In the rows, zero is written as 128.
First come named turns, each shown by rows before and after it. For each pair of rows after them, which turns, in which order, take the first row to the second? The first pair is done for you.
turn K:
[134 135 150 143 122  93 134 118  82  97 155 130 141 123  87 142 142 177
 110  91 122 111  97 126] -> [140 145 149 160 141 104 110 166 100 134 158 140 110 152 157 126  80 167
 107 129 136 113 126  96]
[102 136 138 136 140 104 113 156  95 103 163 152 121 120 101 120 136 143
 141 128 113 125 100 113] -> [127 131 124 141 145 126 105 167 134 150 150 145 118 141 174 118  96 119
 134 162 131 138 143 120]
[ 92 109 174 118 121 142 136 115 109 116  98  98  48 141 126  99  87 158
 116 134 158 135 106  98] -> [115 100 161 115 112 161 143  99 134 137  84  85  60 147 152 104  86 143
 112 143 169 145 132 122]
[113 122 109 138 134 126 100 138 131 129 104 179 161 160 140 166 104 150
 162 127 111 114 142 164] -> [115 117 109 137 129 125 104 127 131 124 102 174 168 157 129 168 116 152
 162 123 113 114 137 170]
turn E:
[133 130  84 118 165 141  93 175 126 152 135 162 187 107 157 132 141 116
 157 160 120 132 145 138] -> [165 115 110 136 125 147 133 134 165 167 101 109 145 150 201 137  89 110
 118 143 124 140 167 139]
[147 112 115 190 105 115 135 157 167  96 147  96 138 128 131 131 183 137
  90 133 110 169  66 126] -> [144 112 117 190 107 115 133 159 165  97 150  95 134 129 129 129 182 138
  90 132 109 168  62 124]
[156 141 128 129 102 112 176 111 152 118 117 111 160 146 137 161 142 123
 109 105 115 136 130 158] -> [130 147 159 136 103  96 174 120 130  98 123 113 123 157 114 149 122 140
 102  98 115 127 103 118]
turn G:
[130 137 131 131 130 120 128 126 121 113 132 144 148 117 106 143 149 136
 139  97 101 132 119 143] -> [133 141 115 134 149 133 110 149 131 139 135 157 150 119 143 136 131 127
 145 128 110 134 139 138]
[122 154 148 150 127 129 107 154 146 136 127 122  41 152 158  95  64 153
 121 140 143 112 106  65] -> [ 87 144 153 132 115 126 118 114 113  95 127 119  58 116  67 103 131 171
 133 111 140 102  61  79]
[113 124 132 124 128 116 142 119 143 134 121 111 105 147 150 132 106 141
 133 119 138 131 121 102] -> [ 94 122 124 114 133 123 134 107 131 122 122 118 120 125 114 132 137 144
 144 123 143 127 104 109]
Pairs:
Each pair is two turns apart.
[106 137  99 135 161 129 111 159 132 153 133 121 148 115 149 143 159 139
 139 168 149 130 140 139] -> [122 123 136 139 114 111 162  97 136 127 112  72 124 137 123 155 152 150
 109 116 134 131 122 144] : E, G
[141 148 147 129 128 113 112 157 132 122 139 126 151 138 148 124 128 143
 109 105 108 143 115 111] -> [135 148 138 127 138 126  98 167 135 132 140 132 150 132 154 119 125 140
 115 126 117 143 122 106] : G, K
[125 122 116 152 128 117 151  97 149 183  79 142 106 101 160 124  75 107
 100 152 145 157 144 125] -> [115 116 118 145 123 124 155  83 148 180  74 139 104  96 148 126  81 107
 100 153 150 156 137 124] : E, K
[144 139 132 128 140 108 139 129 137 118 133 124 133 134 117 142 141 140
 124 104 116 134 138 143] -> [137 144 138 133 144 103 137 140 131 119 138 127 118 140 123 134 124 142
 120 108 115 130 134 126] : E, K
[150  97 129 115 129 123 125 144 134 130 101 109 126 133 129 130  95 156
 145 151 115 125 150 133] -> [148  93 123 107 131 130 123 134 132 127  99 114 141 121 117 132 113 154
 152 153 120 125 149 146] : K, G
[130 144 107 146 143 133  98 105 167  96 119 148 153 119 111 142 129 135
 112 130 127 135 111 150] -> [138 146 111 148 140 127 104 108 171  96 119 143 152 124 116 145 126 134
 108 123 122 134 109 151] : G, K
[158 156 132 148 128  82 137 155 126 117 163 141 131 148 145 142 119 134
 114  82  88 123 122 128] -> [177 145 122 142 116  96 148 131 143 127 151 127 150 144 154 149 129 125
 111  82  93 129 139 156] : K, K
[106 169  97 156 164 161 103 145 118 127 132 189 101 128 118  84 103 130
 143 145 141 125 133 114] -> [159 152 119 167 109 149 169  76 149 117  99 130  98 154 127 108  99 125
 104  89 122 136 144 151] : K, G
[132 127 112 118 135 136 132 117 133 127 108 119 160 119 118 133 154 121
 131 129 131 121 135 151] -> [145 128 126 130 120 123 147 110 136 121 107 106 148 133 123 139 141 125
 116 110 118 125 131 149] : G, G
[117  54 134 131 120 179 152  58  95 168  47  64  93 124 148 161  82 116
  88 121 193 141 153 144] -> [ 57  77 136 129 170 176  97 134  48 163  82 119  68 112 130 131  68 132
 113 159 206 122 122  81] : E, G
[143 133 143 129 144 134 161 159 137 113 110 124 104 129 141 141 131 152
 123  92 124 139 146 103] -> [145 134 132 127 154 142 149 172 143 125 113 133 113 124 154 139 132 144
 129 107 132 141 156 106] : E, K
[160 112 181 186  88 112 157  42 153  88 155 120 137 143  49 112 145 110
  67 126 106 127  91 129] -> [164  95 135 171 120 178 119  58 199 159 135 128 149 140 125  99 125  77
  88 215 161 140 154 143] : G, E
[155 130 111 138 129 131 120 164 159 144 133 137 116 174 166 123  87 123
 114 145 151 159 163 158] -> [102 127 145 125 115 109 131 133 107  85 140 136  98 154  61 120 124 157
 115 107 144 143  93 131] : E, G
[141 117 124 124 120 157 135 105 145 152 109 104 113 134 161 127 119 115
 119 140 147 141 148 136] -> [127 115 140 124 115 154 136 100 134 144 108  99  91 138 145 120 112 124
 116 139 152 137 134 119] : E, K
[127 146 110 112 110 149 135  85 128 154  68 139 143 140 109 146 198 144
 144 154 162 144 127 127] -> [126 142 117 119 110 157 132  91 141 169  60 132 120 158 134 140 167 141
 135 169 171 145 137 110] : E, G
[103 119 111 128 143 138 136 106 162 148 116  99 133 155 134 110 142 130
 134 153 127 153 125 151] -> [ 89 126 135 133 139 118 139 114 146 129 123 101 107 162 113 104 130 145
 126 137 118 147  99 125] : G, E
[133 115 129 127 131 130 129 123 130 131 123 115 121 123 129 127 139 126
 117 137 135 140 136 136] -> [122 122 135 128 137 119 121 138 118 126 134 124 114 124 122 123 132 132
 119 135 133 134 127 121] : K, K
[143 175  96 140 115 109 130 138 135 122 149 132 169 144 137 134 128 115
 142 112 112 151 158 160] -> [133 178  95 137 124 107 124 148 127 116 155 141 170 137 125 131 131 119
 147 114 113 148 150 153] : K, G
[ 95 121 152 132 113 132 136 118 133 139 113 108  88 140 130 122  89 131
 108 145 150 117 133  92] -> [ 84 121 135 124 127 148 117 127 130 148 115 123 101 125 128 119 102 129
 122 166 162 118 137  98] : G, G
[140 164 105 139 133 142 144 117 117 123 151 122 130 164 155 159  81 142
  93  90 124 110 125 132] -> [126 170  81 129 153 144 124 137 102 118 166 153 161 138 138 157 112 141
 116 101 124 108 118 142] : E, E
[158 123 108 111 145 148 114 143 182 123 126 132 142 124 134 115 123 119
 139 170 137 138 142 139] -> [157 111 129 111 114 141 142  98 179 103 110 101 129 131 102 122 129 131
 124 139 130 138 126 142] : E, K
[116 128 145 126 126 142 123 121 130 108 138 121 127 138 124 116  98 137
 117 140 138 129 120 124] -> [117 124 141 119 119 148 127 107 134 108 136 116 137 130 117 121 112 139
 116 137 142 129 121 135] : K, G
[133 104 110 125 134 162 134 100 147 138 118 127 136 123 120 119 124 131
 120 138 156 135 141 137] -> [119 105 132 130 127 152 138  95 135 125 119 121 111 130 105 113 117 141
 114 130 154 131 124 114] : E, K
[118 159  92 130 189 120 130 160 140 145 145 151 120 143 141 149 111 125
 127 101 141 130 123 113] -> [141 145 100 126 156 117 167 107 154 135 127 119 133 145 123 168 131 123
 113  67 134 138 124 143] : K, G
[ 98 120 183 100  98 168 149 147 101  98 154 121  76 134  46  90 111 157
 167 106 152 103  96  73] -> [140 100 123  91 113 230 132 143 168 173 128 117 118 130 139  97 110 112
 177 172 190 124 179 126] : G, K
[138  82 106  91  99 154 152 108 150 184  86  88 111 123 129 149 126 122
 116 162 173 159 142 147] -> [122 102  91  94 134 154 112 166 137 196 111 127 114 118 149 136 113 121
 132 191 176 153 145 125] : K, G
[162 143 159 160 110  85 144 152 128 109 141 134 118 169 159 149 103 128
  77  88  91 131 100 153] -> [102 146 129 139 166 118  78 200 103 123 161 186 125 134 143 123 121 126
 120 159 128 120  94 127] : G, K
[119 100 139 129  98 144 138  90 145 138 114 109 104 139 132 145 119 111
 111 144 148 120 143 108] -> [ 91 105 140 119 109 140 124  98 118 122 126 123 104 122  96 139 139 122
 123 145 148 111 120  94] : G, K
[207 148 124 159  96 119 139 117 138 147 118 103 123 171 197 138 106 115
  87 130 112 124 169 149] -> [116 166 150 146 129  93  98 155  58  93 156 153  98 137  90 113 138 157
 115 133 110  95  87  84] : G, K
[122 129 121 166  88 106 123 170 134  94 118 136 103 149  94 103 111  95
 110 173 120 109 107  92] -> [130 125  84 154 101 124 113 167 141 104 120 151 152 118  90 113 157  81
 132 183 125 116 122 132] : G, E
[102 121  94  88 157 173  93 156 110 132 153 144 143 112 121 130 159 122
 158 158 146 128 133 126] -> [107 118  92  86 154 178  97 147 116 134 149 139 150 109 120 135 167 120
 157 160 149 129 137 136] : K, K
[140  91 151 122 122 160 161  84 140 108 107  98 104 175 124 165 133 109
 110 154  92 126 114 107] -> [103  97 127 108 159 179 116 120 119 115 123 141 119 145 110 151 158 109
 142 198 113 117 108  96] : K, G
[131 162 142 149 144  74 107 186  82 104 160 171 126 132 115 132 126 142
 129 103  74 114  92 102] -> [177 147  90 136 145 115 105 172 131 150 143 166 188 115 172 151 153 105
 139 130  88 133 156 170] : G, E
[112 171 110 111 159  87  92 186  84 104 172 193 181  89 104 139 186 144
 153 118  85 132 111 132] -> [196 158 100 133 126 103 132 157 161 154 137 144 187 134 211 155 137 109
 120 115  84 159 183 177] : G, K
[106 154 164 154 110 142 110 111 130 186 141 144 104 143 140  82  65 165
 110 154 179 125 145  86] -> [ 76 148 146 135 124 158  95 102 112 176 145 159 126 110  97  81 108 165
 134 169 192 122 132  97] : G, G
[126 143 154 114 129 151  96 167 116 133 148 162 140 108  93 124 166 153
 168 149 135 124 132 101] -> [155 128 135 108 116 173 110 137 150 156 126 140 159 109 123 138 173 133
 163 156 143 136 165 136] : K, K
[ 46 111 123 118 134 214 132  99 119 137 102 126 113 132 142  95  60 158
 207 173 161 119 102 119] -> [ 68 108 103 113 135 228 136  92 138 152  95 123 143 124 161 101  76 145
 213 179 163 125 124 151] : E, E
[128 124 125 171 106 122 134 136 117 103 140 143 115 112 123 123 105 119
 128 123 137 116  97 122] -> [136 126 105 166 118 129 120 147 123 116 145 154 133 104 140 124 113 109
 136 139 140 121 111 136] : E, K
[128 131  84 119 173 172 103 125 147 177 131 141 156 101 158 109 128  98
 139 188 161 145 168 150] -> [117 110 156 123 107 135 168  37 131 116 103  79  96 127  82 117 119 133
  96 109 142 137 110 127] : E, G
[ 80 112 158 110 108 136 103  91 126 135 104 107  84 115  87 101 114 132
 130 165 171 132 119  82] -> [ 80 121 124 102 137 145  75 123 124 150 120 139 118  94 102 101 134 121
 152 193 174 133 136  98] : E, K
[120 146 115 125 132 136 115 167  91 133 144 153 121 135 145 124 112 127
 140 150 126 120 129 114] -> [152 138 133 131  95 118 157 127 102 115 129 120 120 148 135 141 114 132
 116  99 105 124 126 135] : E, G
[125 141 135 123 176 132  98 190 113 119 155 157 107 146 153 113  91 126
 124 161 146 137 118  93] -> [143 116 157 126 133 142 138 128 144 124 118 101  78 170 162 119  68 121
  96 147 157 141 127 100] : K, E
[176 132 129 144 115 136 132 126 102 117 105 104 130 169 183 129  94 115
  94  93 107 183 141 135] -> [135 153 108 129 154 129  92 171  59  94 140 159 159 128 132 122 141 124
 132 108 101 170 110 123] : E, E
[133 133 141  94  84 139 121  86 144  94 123 137 115 134  55 104 151 155
 146  64 116 172  86 141] -> [158 139 129 114 104 164  97 132 188 159 118 140  87 174 168  87  68 130
 136 122 140 180 146 120] : K, K
[134 125 158 145  93 115 179  78 114  94 119  88 116 126  89 142 137 144
 108  74  95 134 104 140] -> [108 143  90 134 173 160  91 176 118 156 149 160 151  95 155 120 135 113
 157 179 133 134 148 133] : E, G
[179 109 149 143  91  84 149 122 132  86 135 123 150 138 162  93 111 180
 128  80 108 139 101 126] -> [141 116 113 123 140 108  96 168 110  99 157 176 180  97 150  81 146 177
 168 134 130 134 102 121] : E, G
[125  93 115 120 126 185 135  84 158 178  74  99 102 155 171 102  93 109
 104 165 181 136 155 130] -> [ 67 114 151 116 134 134 125 105  76 104 113 134  87 130  58  93 130 153
 118 120 151 113  67  81] : K, K
[111 123 138  99 117 144 112 103 117 109 121 122 124 120  95 106 146 143
 126 101 149 113  99 108] -> [110 131 149 111 124 140 106 125 121 117 125 126 103 141 126  96 107 145
 118 112 151 112 105  85] : K, G
[108  99 139 129 107 112 110 144  92 135 155 118  92 134 107  68 128 113
 115 152 145  90 123 125] -> [113  98 131 128 111 122 106 149 102 149 150 118  93 135 123  67 123 105
 114 165 153  93 136 130] : K, E
[153 115  89 103 128 136 152 125 149 163 117 125 155 116 170 154 153 110
 137 150 157 128 184 166] -> [154 107 116 105  98 113 187  85 136 128 111 100 147 119 123 163 168 128
 124 105 141 124 154 168] : K, E
[135 139 106 119 124 120 176  99 119 104 122 108 140 149 100 151 146 148
 126  98 109 128 125 155] -> [135 131  99 122 131 150 164 103 147 147 104 100 119 163 156 137 106 135
 123 141 136 133 158 147] : G, E
[162  74 165 132 115 157 185  81 128  95 127  82 129 135 136 177 106 150
 114 100 157 136 158 166] -> [129 105 188 148 146 133 152 153  91  88 159 116  81 151 147 149  54 168
 116 117 152 120 135  97] : K, K
[132 103 121 132 128 154 133  91 149 150 113 100 117 138 141 128 123 127
 136 147 153 111 143 136] -> [110 110 143 132 124 133 138  88 119 115 123 106 108 130  95 129 138 147
 135 119 138 102 105 120] : G, K
[164 155 134 152 136 109 141 160 139 117 127 137 177 139 144 164 115 127
 144 140 120 138 122 137] -> [158 152 130 144 132 110 145 148 133 107 127 139 187 128 121 166 137 130
 148 132 120 137 113 148] : K, G
[137 111 150 141  90 128 152  97 129 133 117  75  87 149 134 128  91 125
  84 118 134 137 130 111] -> [ 77 117 129 118 134 145 100 132  93 130 138 123  96 112  91 106 125 131
 126 166 160 124 103  88] : G, K
[130 111 128 118  99 160 158  70 140 134  96 103 126 126 114 138 139 126
 124 124 149 145 137 154] -> [107 113 147 123 107 159 145  89 133 136  97 105  87 141 122 122 104 132
 121 142 161 138 128 113] : G, E
[132 126 144 131 146 118 116 149 127 133 116 132 115 119 165 126  96 117
 126 134 146 126 140 108] -> [110 122 132 115 153 128 105 140 113 123 120 141 132  96 128 126 133 121
 142 142 153 123 122 116] : G, G
[120 133 140 122 131 124 121 129 130 120 115 103 142 121 111 154 143 151
 115 111 118 111 103 137] -> [119 141 125 123 150 131 100 162 132 131 124 121 153 119 133 149 136 143
 125 133 121 115 117 135] : K, E
[101 123 133 138 124 152 103 138 125 137 119 125  96 135 127 101 111 128
 129 160 161 128 122 102] -> [129 110 136 137  95 155 138  98 146 136 100  96 104 140 127 118 119 124
 115 134 155 133 133 132] : K, G
[134 126 144 153 123 128 125 132 158 152 128 107  78 161 184 120  60 130
 107 139 148 127 148 101] -> [ 86 129 163 145 131 118 114 135 116 120 141 124  60 144 122 108  77 152
 119 136 152 115 102  71] : G, K
[104 104 111 120 134 164 146 142  99 127 133 173 163  63 103 124 141 129
 149 168 139 145 148  96] -> [120 104 151 136  95 129 191 107  94  92 126 140 140  86  78 133 134 147
 120 108 109 143 122  93] : G, G
[ 84 101 124 121 128 148 120  86 103 127 131 156 149 123 101  93 153 140
 109 115 166 123  75 115] -> [118  90 118 128 107 158 145  58 140 146 109 128 154 141 136 103 135 125
  89 110 168 134 106 142] : E, E
[159 123  88 149 127  79 136 130 154 125 120 126 144 137 154 142 148 114
 128  88 134 135 136 135] -> [124 134  94 147 145  70 116 154 124 108 137 146 135 125 121 132 156 126
 141  96 135 125 108 110] : G, K
[141 122 130 126 118 133 129 128 132 138 116 114 119 140 152 138 129 125
 132 132 127 122 132 146] -> [121 125 140 124 123 120 123 134 110 118 127 124 111 134 122 131 139 138
 137 122 125 114 106 130] : G, K
[134 136 148 166 116 153  84 167 113 163 137 143 128 131 190 133 120 129
 123 159 114 115 203 112] -> [115 140 159 167 122 143  78 177  94 152 145 152 113 130 171 124 118 138
 126 157 113 109 183  92] : E, E
[105 146 102 118 187 121  74 195 103 124 172 184 157  94 114 125 149 138
 163 166 124 127 121 128] -> [166 119 118 136 138 150 124 140 180 172 118 109 119 154 209 130  74 113
 120 169 145 148 182 147] : K, E
[115 117 103 135 109 152 110 141 156 146 138 147 127 144 152 141 132 120
 136 122 119 160 136 116] -> [100 112 125 132  92 140 126 116 139 120 134 135 113 144 111 142 141 135
 131  98 112 156 110 106] : E, G
[165 132  97 146 116 108 153 140 135 122 133 131 171 117 143 141 156 126
 122 100 124 131 130 173] -> [167 138 104 153 117  99 155 145 131 118 139 131 167 124 146 140 150 130
 121  94 119 130 123 166] : K, E
[149 146 130 120 157 138 110 159 125 152 144 153 170  94 155 115 140 111
 121 142 152 121 154 135] -> [134 145 141 116 154 127 115 148 105 126 149 156 175  81 112 118 165 124
 126 121 141 116 130 135] : K, K
[137 130  87 153 142 149  95 136 126 142 156 150 129 154 150 125  68 101
 162 144 126 131 186 128] -> [118 121 133 151 103 120 135  82  99  88 148 119 106 156  70 133  91 128
 143  83 107 124 133 119] : E, G
[128 111 104  55 184 193 100  97 130 155 126 138 126 152 111 140 124 103
 155 177 153 134 109 171] -> [135 109 140  61 146 164 140  56 118 114 120 107 111 160  63 152 135 122
 132 119 128 132  77 173] : G, G
[108 125 163 131 118 153 146  50 179 118 116  90 127 134  91 156 135 139
 113 124 160 106 115 174] -> [ 86 151 181 152 152 141 111 122 166 133 139 120  81 162 138 129  66 147
 111 158 164  96 113 111] : K, K
[131  92  79 105 142 130 141 109  97 141 130 124 119 116  97 176 120 145
 149 153 137 146 112 128] -> [126  96  91 110 138 121 144 113  89 131 132 126 107 124  90 173 112 152
 141 141 131 142 102 115] : E, K
[148 116  96 120 131 141 122 102 128 140 121 125 178  99 110 147 181 116
 134 130 132 129 142 180] -> [144 149 119 152 159 112  95 188 118 151 152 153 129 137 169 121 101 123
 124 146 121 121 142 115] : K, G
[100 127 163 172 170 141 102 154 125 141 151 132 119 144 126 100 102 123
 162 121 119 109 136  67] -> [143 116 136 171 159 163 117 133 165 168 134 116 157 141 165 117 114  95
 159 127 122 124 179 119] : E, E
